The rows below fall into families. The same turns and mirrors carry the whole set onto itself and the rows of a family onto each other. For each named row, which other rows are in its family? Write them in the order they are listed.
These 40 rows form 5 families of 8 rows each.
Q5: [-33 -40 -18 -34 -14  16  12 -25  56   3  36  -4]
Q842: [-23 -25   3 -36  -3   3 -10 -32  13  20  36 -31]
Q306: [-21 -54 -42  -6 -21  21  12 -18  65 -20  27  21]
Q375: [ 13 -22  20   4  14 -28 -41  -7 -21   3  36  21]
Q597: [-30 -37 -13 -46  -5  -2 -13 -18  45  17  32 -28]
Q275: [-26 -55 -42 -30 -17  15  -3 -16  68  -1  27 -11]
Q430: [-32 -25 -21 -40   1   1  -5 -13  49  36  30 -19]
Q383: [-19 -15   5 -29  17 -20 -25 -11  15  42  30 -20]
Q604: [ 30 -43 -20  26   3 -20 -46  16 -13 -20  33  40]
Q792: [ 23 -37 -28  44  12 -33 -42  15 -10  10  14  27]
Q592: [ -7 -66 -61   1 -19  20 -10 -10  65 -22  18  17]
Q632: [ -7 -50 -69   9 -22  18  -5 -11  65  -5  14  27]
Q466: [ 18 -48 -56  53  -4 -20 -27  10  17  -9   3  37]
Q978: [-25 -53 -45  -6 -13  16  16 -14  64 -24  14   0]
Q549: [ 24 -25  -9  34  18 -33 -51  -5 -13  10  15  23]
Q18: [ 15 -51 -65  39 -15   3 -24  -6  40 -16   9  45]
Q236: [ -1 -21  13 -22   3 -13 -35 -20 -18  22  43 -15]
Q562: [ 11 -24  -6  16  20 -32 -45  11 -20  35  25   5]
Q898: [ 29 -41 -40  50   2 -18 -44  -5   7 -10   9  42]
Q459: [-10 -18  25 -26  10 -20 -26 -18  -6  20  42  -5]
Q578: [  2 -59 -47  24 -17  13  -3  -9  49 -36  20  45]
Q232: [-16 -25   9 -38   9 -22 -34 -15  11  23  31 -27]
Q406: [-33 -38 -21 -29 -10  15  11 -29  47   1  24 -25]
Q669: [-26 -20 -20 -35  -1   3 -11 -11  21  49  26 -24]
Q756: [-20 -44 -69   3 -25  16   7 -11  57   6   4   6]
Q271: [-31 -32 -48 -26 -17  15   6 -16  48  30  15 -15]
Q528: [  1 -50 -73  36 -19   1  -6  -1  44 -10  -1  28]
Q598: [ 22 -28   4   4   7 -22 -51   0 -29   6  43  14]
Q202: [ 26 -37  -3  31   8 -22 -41   0 -12 -20  26  45]
Q614: [-29 -25  10 -41  -2  -2  -4 -25  28  19  42 -15]
Q238: [-27 -39 -51 -24 -16  17   3 -13  70  15  23   0]
Q2: [ 15 -66 -59  28 -12   9 -30  -3  39 -34  10  37]
Q120: [  8 -23  13 -11  17 -33 -53  -9 -16  12  24  -6]
Q749: [ -9 -18  -3 -17  15 -17 -32   0  -8  51  30 -16]
Q558: [ 20 -55 -44  34  -3  -9 -25  19  21 -38  21  46]
Q362: [ 26 -35  -5  20  14 -30 -60  -3 -19 -10  14  21]
Q80: [ -3 -60 -55  20 -10   6   0   5  53 -40  13  30]
Q10: [ 30 -53 -36  37   3 -11 -50  -1   4 -28   9  39]
Q197: [ 22 -52 -32  40  -4  -5 -25  -1  17 -36  20  55]
Q118: [  4 -15   9   2  24 -34 -44  -7 -10  31  24  -2]

Same family as Q978: Q842, Q604, Q236, Q406, Q598, Q558, Q80
Same family as Q120: Q597, Q275, Q592, Q232, Q2, Q362, Q10
Same family as Q383: Q430, Q632, Q549, Q18, Q898, Q238, Q118

The rows below fall into families. The same turns and mirrors carry the whole set onto itself and the rows of a family onto each other. For each named row, which other rows are in its family? Write them in the order they are listed.
These 32 rows form 4 families of 8 rows each.
Q607: [  1  -1  48 -26  51 -25 -46 -65  -9   8  22   5  10 -26 -15  18   7  22
 -13  17 -33  -8  18]
Q149: [ -2 -19 -33 -14  23  46   2 -15  30  -6  -1  27 -26  -4 -29  22  39  28
  42  -7  28  -6  75]
Q821: [ 51  45  18 -28  35 -29 -36 -39   6  33  26 -44   9  25 -19 -10   9  44
  10  -6 -18 -30  43]
Q456: [ -8  12 -20   0   3  15  15 -39  31 -35  10 -17  23 -62 -14  33  35  14
  65 -20   8 -26  40]
Q224: [ -4 -17 -35 -13  20  48   1 -17  30  -7  -1  25 -26 -10 -33  21  38  27
  40  -5  26  -9  75]
Q671: [ 47  32  36 -24  52 -38 -34 -59 -13  55  53  13 -19  -6 -17  23   1  12
  17 -21  -5 -22  33]
Q19: [-16  24 -38   9  22  33  43 -34  32 -17   8  22  10 -26 -31  21  24  54
  52  -8   5   6  13]
Q841: [ -2  24 -50   2  12  23  43 -14  27 -11   8  27  14  -5 -19  34  38  50
  46 -30  13   9  14]
Q835: [ 35  47 -28 -45  20 -63 -39 -24   0  42  35   1  10 -12 -33  20  27  45
   6   3 -17   0   8]
Q687: [-18  -5 -22  13  41  20  33 -37  67 -16  19   9  -4 -22  -4  -5  25  -3
  39  -5   9   5  55]
Q79: [ 23  25   3 -33  58 -60 -38 -44  -2  35  41   1  -9 -14 -37  10  13  50
  15  35 -17   0   0]
Q514: [-13   8 -41   7  19  18  32 -26  69 -12  16   9   9 -22  -3   0  32  -6
  33 -24   8   5  60]
Q565: [ -5 -20 -31 -14  24  47   2 -18  30  -7  -1  25 -28  -7 -30  20  39  29
  42  -5  28  -8  75]
Q729: [  0  31  16 -34   9 -22 -48 -59  -4  12  16  -4  30 -44 -26  19  11  18
 -20  -7 -45 -13  29]
Q463: [ 50  47  22 -26  36 -29 -35 -41   5  31  26 -45   8  23 -23 -11   6  44
  10  -3 -21 -32  43]
Q954: [-12   1 -17  14  47  26  44 -35  27 -20  13  28  -5  -7 -23  24  25  57
  57   2  16  10   7]
Q360: [ -8 -21  13   8  44   8  20 -48  28 -40  16 -10   4 -44  -6  34  30  18
  73   3  20 -22  31]
Q23: [ 48  45  23 -25  39 -29 -35 -42   3  31  26 -46   6  24 -20  -9   6  44
  12  -2 -18 -30  43]
Q786: [ -2  -5 -39   3  28  10  36 -15  60  -9  20  18   4   2  13   9  42  -9
  31 -29  17  10  58]
Q417: [ 18  46 -17 -37  32 -56 -39 -45   5  36  37  -5   5 -35 -47  10  13  48
  14  26 -27  -2   8]
Q953: [ 14 -28   3   0  42  -7  21 -20  17 -29  21   2   5  -8  19  52  52  14
  67 -21  33 -16  30]
Q502: [ 50  45  22 -26  37 -30 -35 -37   4  32  29 -44   6  26 -18 -10   9  44
  10  -5 -19 -28  44]
Q946: [ 37  24  -8 -41  46 -71 -36 -24  -5  40  42   7  -4   6 -22  24  28  44
  12  15  -9   4   2]
Q472: [ -3 -18 -36 -14  19  48   2 -14  30  -6  -1  23 -26  -8 -30  21  41  28
  42  -7  28  -8  75]
Q392: [ -8 -20 -18  11  50  10  37 -26  62 -14  23  19  -8   2  11   5  34  -6
  38 -12  21  10  53]
Q284: [  2   2 -29   5  39  16  47 -13  21 -12  14  34   1  15  -9  37  39  54
  50 -18  23  13   9]
Q665: [ 21  -9  39 -33  47 -43 -44 -37 -18  17  26  15  12  11   7  37  27  16
 -18  -8 -18  -3  19]
Q807: [ 40  57  13 -27  21 -27 -39 -61  -7  56  46   5  -4 -29 -30  18   0  10
  11 -32 -17 -26  40]
Q542: [ 37  44  33 -21  42 -27 -37 -73  -6  52  50   4 -15 -29 -35  11  -8  15
  18 -13 -16 -26  35]
Q956: [ 52  45  17 -30  29 -37 -37 -49 -14  60  49  11  -9  -4 -16  27  10   8
  12 -37  -5 -21  36]
Q739: [ 22  23   5 -43   6 -36 -46 -30 -14  22  20   8  33  -7   0  37  31  13
 -26 -32 -30  -7  27]
Q329: [ 13   4 -29  -9   2   0  17 -11  21 -25  13  -5  25 -26  10  53  55  10
  60 -45  21 -21  38]

Same family as Q19: Q841, Q835, Q79, Q954, Q417, Q946, Q284
Same family as Q687: Q671, Q514, Q786, Q392, Q807, Q542, Q956
Same family as Q456: Q607, Q729, Q360, Q953, Q665, Q739, Q329

